Rows are one point carried round by a steady rotation, each followed by how many steps it has turned.
The counts run from 0 to 489.
[  4 -16   8  -3  -9 -23 -12  17  -5  -6  -1  15  -1  -2 -11   5  -1   5
  -6 -13  -3  17   5 -17 -10  -5   6   0  13   5   9  20   0  -1   4  -5
   5   6  -8  16   0   0  -6   4   4  -5   9   2   3   4   4  10  36  -7
  18 -25  11   7   8  -8  -6  -8   4   7  13 -18 -21  13  -2  -1   0  11
  -6  -2  14   5 -14  -1   7] | 142
[ -5  -8   3 -15 -10 -10  -3  28  -3  -6  -5  11  -6  -7  -7   1 -11  20
  -9  -5  -4  24  -2  -1 -11   6   0   5  10  -3 -12  21 -15   7   6   1
   6   7  -9  -1  -3  -3   6   3  13  -7   6   3   9  -3   2   1  22  -6
  17 -21   2   3  11  -4   3   2   6   5  16   7 -20  21   6 -23  -5   5
  11  -5  23  -3  -2   1  14] | 342
[ -6   4   6 -22 -15 -14  -9  22 -11  -1   1  14 -11  -6 -11   6 -12   5
 -11 -22  -6  29 -15 -23 -10  -2   1   4   2   1   6  10 -13  -3  -6   4
   4   0  -5   9  -2  -2   0  12  14  -5   4   1   3  -5  -3  -2  20  -1
  15 -19  -5   8   3  -5  -1  -9   1   5  19  -9 -30  13  -7  -2  -6   3
   6   1   9  11  -4   9  15] | 218
[ -2 -12   9  -5 -10 -19  -3  22 -12  -6   0  10  -1  -6 -13  -1   5   4
 -14 -10  -4  17   6 -24 -14  -7   7  -4  11  -1  11  18  -5   6  -3   1
   4   8 -15  16   2  -5   4   7   7  -3  13   5  11  -3   4   1  26   1
  18 -17  18   2  10  -1 -10  -9   2   1   8 -24 -30   3  -9   4   4   5
   7   3   5   4 -13   2   6] | 150
[ -7 -10   9 -25 -11 -12  -2  13 -13  -4  -4  14  -4  -7  -9   7 -13  -1
 -12 -23   6  22  -7  -9 -16  -4   6   7   9  -2   6  -3  -7  -2   1  -1
   8   8  -2  15  -8   7  -6  10  14   4  13   2  12  -4   0   1  37  -5
  22 -18  -2   1  11  -4  -6  -7  -4   2   9 -10 -24   5  -6  -2  -3  -2
  -2  -3   6   5  -7  10   2] | 47
[-10 -10   6 -17  -9  -5  -9  22  -7  -8  10   9   3   2 -11  -6   4   3
 -22 -18 -14  32   6 -12  -5  -7  16   2   8  -1  -4  20 -14   0   7 -13
   2   3  -8   0  -9   0   3  -2   0  -6   8   5   4  -5  -1   5  25   8
  12  -6   4  10  18   2  -4  -3   5   0   8 -13 -27  19  -2  -7   2  -1
  10   0   5   1 -15   9  16] | 6
[ -1  -8  -2  -4  -8  -3   4  25  -9  -3   6  13   9   3  -7  -3  -5  21
 -19  -4  -2  25   3 -14 -13  -4   7   2   5  -7  -8  17 -11   9   3  -6
   0  17  -6   8  -5  -1   6   1  -1  -2   8   4  11 -16   2   5  23 -12
  10  -8  17  -8  13  -7 -14  -6   4   2   0 -16 -33  14  -3 -18  12   6
  18  -5   8   3 -12   7  12] | 24
[ -5   1   2 -12 -14  -8   7  21 -12  -1   0  14  -8   0  -6  -1 -21  16
 -12  -7   3  22 -10 -11 -19   4   1  10  -5  -2   2  12  -8   9  -9   3
  -2   9 -14   9  -4   0   2  13  12   1  11   0   3 -11   3  -5  24  -8
  17 -19  19  -6  13  -9  -6 -10   8   7   7 -10 -20  14  -7 -17  -1  14
   6  -8  10   4  -7  -2   5] | 200
[ -2   1  -2 -14 -11  -7  -4  25 -16  -6   7  16  -4   4  -6   6 -15  18
 -12  -6  -8  26  -4  -8 -16   1   2   7   0  -6  -9  17 -12   5   1   0
   5  14  -3   4  -8   8   9   2  12  -7  13   1   1  -5   3   2  24  -6
  11 -14   7 -10   5  -7  -6   1   3   4   8   3 -19  22   5 -24   6   6
  17 -12  17  11 -13   5   9] | 116
[-15   0   9 -19 -10 -11  -3  16  -3  -1  -5  11   0  -8 -11  -2  -5   8
 -14 -23   1  28 -11 -16  -5   0   2   6   6  -5  -1  18 -11   4  -3   5
   4   4  -6  10   8  -9   2   9   9   0  -1   2   9 -15  -4   3   9  -3
  19 -10   4  14  12  -3  -7 -14   8   4  15 -18 -32  18  -7  -6  -6   4
   6   1  10  -5  -4   4  18] | 84
[ -4  -7  11 -15  -6 -15  -5  18 -14  -8 -13  14  -5 -11 -15  -2   6  11
 -18  -4  -1  21  -2  -9 -16  -5   1  -3   7  -9  -4  13  -4   3   0   8
  14  12  -6  12   3  -8  11   6  15  -5  14   4  15  -9   7  -5  19  -3
  19 -15  15  -3   8   2 -13   0  -4   1  14  -7 -35   7  -6  -3  13  -5
  13  -6  15  -4  -5   1   7] | 162
[  4 -15   6  -7  -2  -5   0  26  -6  -7   5  13  -1   1 -10  -8  -8  14
 -18  -6 -11  19   5  -5 -11  -1  13   7  10  -4  -4  25  -6   9   7 -15
   1  12  -7   9  -4  -1   5   0   2  -8   6   3   9 -10   4   4  23  -6
  16 -14  17  -8  19 -13  -4  -1   5   2   8 -10 -25  21   2 -15  14   6
   8  -7  20  -3 -12   4   9] | 19
[  1 -12   0  -5  -9 -19 -12  23  -2   0   4  17   1  -2  -3  12 -16  10
  -8 -18  -3  19  -1 -15  -6   0   7   7  14   2   0  21  -6   2   3  -7
   1   9  -5   8  -6   2  -6   6   6  -8   4  -3   4  -5  -1  13  32  -5
  13 -23  -4   8  11 -15  -2 -10   6   7   9 -10 -18  18   2 -12  -6  15
  -3  -2  12  11 -11   4  14] | 360
[-15   2   4 -16 -16 -17 -18  18 -13   4   2  12   0 -15  -8   4   1   3
 -15 -24  -5  31  -1 -15  -8   2   2   0   7  -7   0  14 -14  -6   1   1
  10  -1  -1   4  -8   3   0  13   9  -3  10  -1  -3  -8  -3   4  25   9
   8 -16  -1  10   7   1  -8  -9   4   3  12 -10 -27  12  -9   2  -6  -6
  10  -1   0  13  -6   8   9] | 223
[  5 -13   2  -9 -22 -16  -3  25 -10   3   5  12   9   1  -3   9  -8  17
  -7  -5 -12  22  10 -12 -19 -10   9   5  11  -1   0  11  -7   4   8 -13
   3   5  -1  11 -13  15  -2   6  -6   0  14   3   7  -2   3   8  36   0
  14 -23   7  -2   7  -7   0  -2  -2   6   7  -8 -27  11  -9 -14  -3   2
  -2  -3   7   8  -4  10  -4] | 281
[  2 -10   0  -3 -14 -21  -5  23 -13   7  -7  13  -3 -12  -6   2  -1  20
 -10  -1  -4  22   4  -5 -23   0   1   0   6  -2  -2  16  -4   2   1   1
  14   8  -4   8  -9   4  -1   7   2  -1  15   5   4  -2  10   8  35  -3
   9 -28  14  -8   5  -4  -8  -1  -3  11   9   1 -24  11  -9 -11  10   6
   5 -12   8   9  -1   1  -6] | 288
[-15   1   6 -21  -9 -24  -5  19 -14   0  -2  17 -15  -8  -8  11 -10   2
 -16 -21   2  27 -10  -9 -17  -2   6  11   3  -6   5   7  -7  -7  -7   3
   6   3   0  11 -13   5   3  13  18   2  10  -4   0  -9   2   3  27   6
  12 -17   0   3   6  -9  -6  -9  -7   5   7  -9 -20  11  -7  -9  -3   7
   4  -5   5  15  -3   2   4] | 448
[ -4 -16   1  -8  -8 -21 -11  20  -8   2   1  15   4 -14  -8  10 -20   4
  -7 -22   1  16   2  -7  -5   5   5   8  18   3   2  19  -7   1   5  -6
   1   8  -2  12  -5   4  -8  11   8  -9   8  -4   4  -7  -3   7  32  -8
  16 -26   2   4  13 -12  -5 -12   4   5   7  -9 -18  15   0 -10  -6   7
  -2  -3  10  10 -12   0   9] | 361
[ -1  -6   9  -7  -7 -14 -11  12 -14  -4   5  18  -8  -2 -12  -6   4   5
 -16 -17  -4  24   1 -17 -13  -5   8  -1  -1  -4  10  15  -2  -4  -1  -6
   6   7  -9  14 -10  -3  -2   4   6  -4  12   0  -1  -7   4   5  32  -4
  12 -14  25  -3  11  -5 -13 -10   9   6   5 -22 -26   8  -9   2   9   7
   8  -7   7  10 -17   1   8] | 145
[ -7  -5   4 -14 -10  -9  -5  10 -17  -3 -10  21  -5  -3  -5   8  -7  10
 -16 -17  11  26  -8  -8 -17  -6   1   0   4  -9  -4   2  -4  -6  -1   5
   7  11   1  13  -9   5  -3   8  10   5   9  -1  12 -10   2   6  34 -15
  15 -12   1  -1   6  -1 -15  -8  -1   6   1 -11 -33   3  -6 -10   1   4
  14 -10   7   9  -7   8   4] | 41
[ -2 -15   3  -7  -8 -10 -11  21  -5  -1   7  10  12  -4  -6  -2   4  10
 -12  -9 -14  24  14  -4  -9  -4  13   4  14  -6  -9  27 -12   5  14 -16
   8   6  -3   4  -8   5   0   0  -6  -7   8   2   5  -9   3  10  26   4
   9 -13  18   1  17  -6  -5  -2   6   2   8  -9 -22  20  -2 -14   7   0
   8  -5  14  -1  -9   4   5] | 14
[ 11  -6  10  -7 -14 -10 -11  14  -9  -8   1  17  -5   3 -12  -6   0   8
 -11  -3 -11  20   4 -19 -16  -8   8  -3   3  -5   3  17  -1   4   5  -5
  10   9  -6  11  -1  -2   1   1   7 -11  12   0   7  -4  11   4  21  -3
  20 -20  24  -7  11  -6  -7   1  12   4  18 -14 -27  13  -5  -4  15   1
   6  -5  18   0 -15  -1   1] | 153
[ -3  -9  -1 -18 -12  -6  -7  22  -9  -2   4  10   0  -3  -7   2 -18  12
  -5 -13  -4  24  -5 -11  -9   9   3   4   8   3  -6  16 -15   6   4   1
   9  14   1   2  -2   5  -3   5   8 -12  10   6   6   2  -3   6  32 -11
  13 -25  -5  -4   8  -9   0  -2   2   5  18   3 -20  26   9 -15   0   2
   6 -12  19   4 -15   8   8] | 123
[  2 -18  14 -19  -7  -8   0  17   0  -9   3  12   1   3 -10  -8  -1   7
 -15 -14  -8  23   5  -4 -12  -5  17   9  11  -2   2  19  -5   2  11 -14
   4   2  -5   9  -4   0  -3  -4   3  -2   9   6   8  -6   3   9  29   1
  20 -14  10   7  21  -8  -1  -3   5   7  13 -15 -20  22  -1 -11   4   4
  -5  -7  18 -11  -8   3   9] | 408
[ -5  -2   7 -13 -14  -5  -6  19 -13  -3   0  10   7  -3 -10  -7   7  10
 -19  -8  -6  28   4 -22 -14  -6   6  -5   2  -8   0  13 -10   6   1   0
   8  11 -10   9  -3  -3   7   6   2  -3  13   5  10 -11   5   0  20  -1
  14 -11  23  -6  10   2 -14   0   6   0   9 -17 -36   6 -11   1  12  -9
  17  -2   5   1 -11   5   0] | 157
[-11  -9   6 -16 -11 -19   2  27  -9  -4  -4   4   8  -5 -10   9  -6  13
  -9  -1  -2  20   7  -7 -13  -5   3   9  11  -7  -4  21 -14  12   5   5
   3   3 -14  12   2   6  10  10  12   1  14   5  11  -7   1  -5  18   9
  20 -18  16   8  15   4  -3  -1  -3   2  14  -5 -22  16  -8 -16 -12   1
   4   4  19  -5  -4  -4   8] | 331
[ -1  -8   5  -6  -6 -11  -6  24  -7   0   8  13   9   1  -9   0   1  10
 -13 -11 -16  28  10  -8 -10  -8  14   9  10  -8  -3  26  -7   0  11 -18
   6   4   1   7  -9   5   0   0  -3  -5   5   2  -1 -11   1   8  21   2
  10  -9  18   0  10  -6  -6  -4   3   1  10 -13 -25  20  -4 -21   7   5
   6  -6  12   1 -12   8  10] | 13
[ -5 -11  -3  -1 -10 -24 -10  24  -9  -1   4  10   5 -10  -7  11  -8   6
 -12 -15   6  13   7 -19 -11   0   2   0  13   0   2  19  -8   7  -3   2
  -1  13 -11  14  -5   2   0  16   5  -7  14   1   7  -5   0   6  33  -1
  15 -22  10   3  11  -6 -11  -8   4   3   1 -17 -20   7  -6  -3  -3   9
   5   0   2  16 -15   0   7] | 368
[ -7  -3   8 -24 -14  -3  -8  14  -6  -6   5   9   5   7  -8  -3   9   5
 -13 -17  -8  37   1 -20 -10  -6  12   0   6  -5  -5  12 -14  -4   7  -3
  11   5   6   2  -1   3   0  -2   2   0   7  10   6   1   2  10  27   1
  15  -8   2   6   6   3  -6   0   3   2  15 -11 -31  20  -3  -5   9  -5
   7  -4  10  -1 -12  15   9] | 395
[-10 -11  14 -23   2  -6  -3  16  -9 -10   0  11 -12   0 -18 -11   6   2
 -17 -19  -6  32  -6  -6 -11  -6  15   4   4  -6   3  14  -8  -6   6  -5
  12   3   0   7  -4  -5   2  -2   9  -1   8   6   9  -5   2   2  30   0
  17  -6   6   4  15   0  -9  -5  -3   3  11 -11 -28  17   0  -5   9  -1
   8 -10  13  -6 -12   7  14] | 400
[ -7 -12   4  -8  -3 -17 -12  17 -11   2   2  16  -3 -19 -10   5 -16   1
 -14 -27   4  15   1  -2  -5   7   3   3  13   0   2  18  -8   2   1  -7
   6  10  -7   9 -10   0  -5  12  12 -10  11  -6   1 -11  -3   4  35  -6
  14 -20   6  -2  18 -10 -10 -15   5   3   4 -14 -17  10   0  -7  -3   6
   4  -7   8  12 -13   1   9] | 362
[  6 -14   4  -1  -2 -16  -4  25  -7  -7  -1  16   1  -1  -9   1  -6  18
 -10  -1  -8  17   7  -4 -11  -4  10   5  12  -4  -7  28  -3   6   8  -8
   6  13  -4  11  -1   2   5   0   5  -9   8   1   8  -8   6   5  22 -10
  18 -18  20  -4  13 -11  -7  -3   1   8   9  -6 -24  19  -1 -22   9   9
   8  -9  21  -1 -11  -2   8] | 20
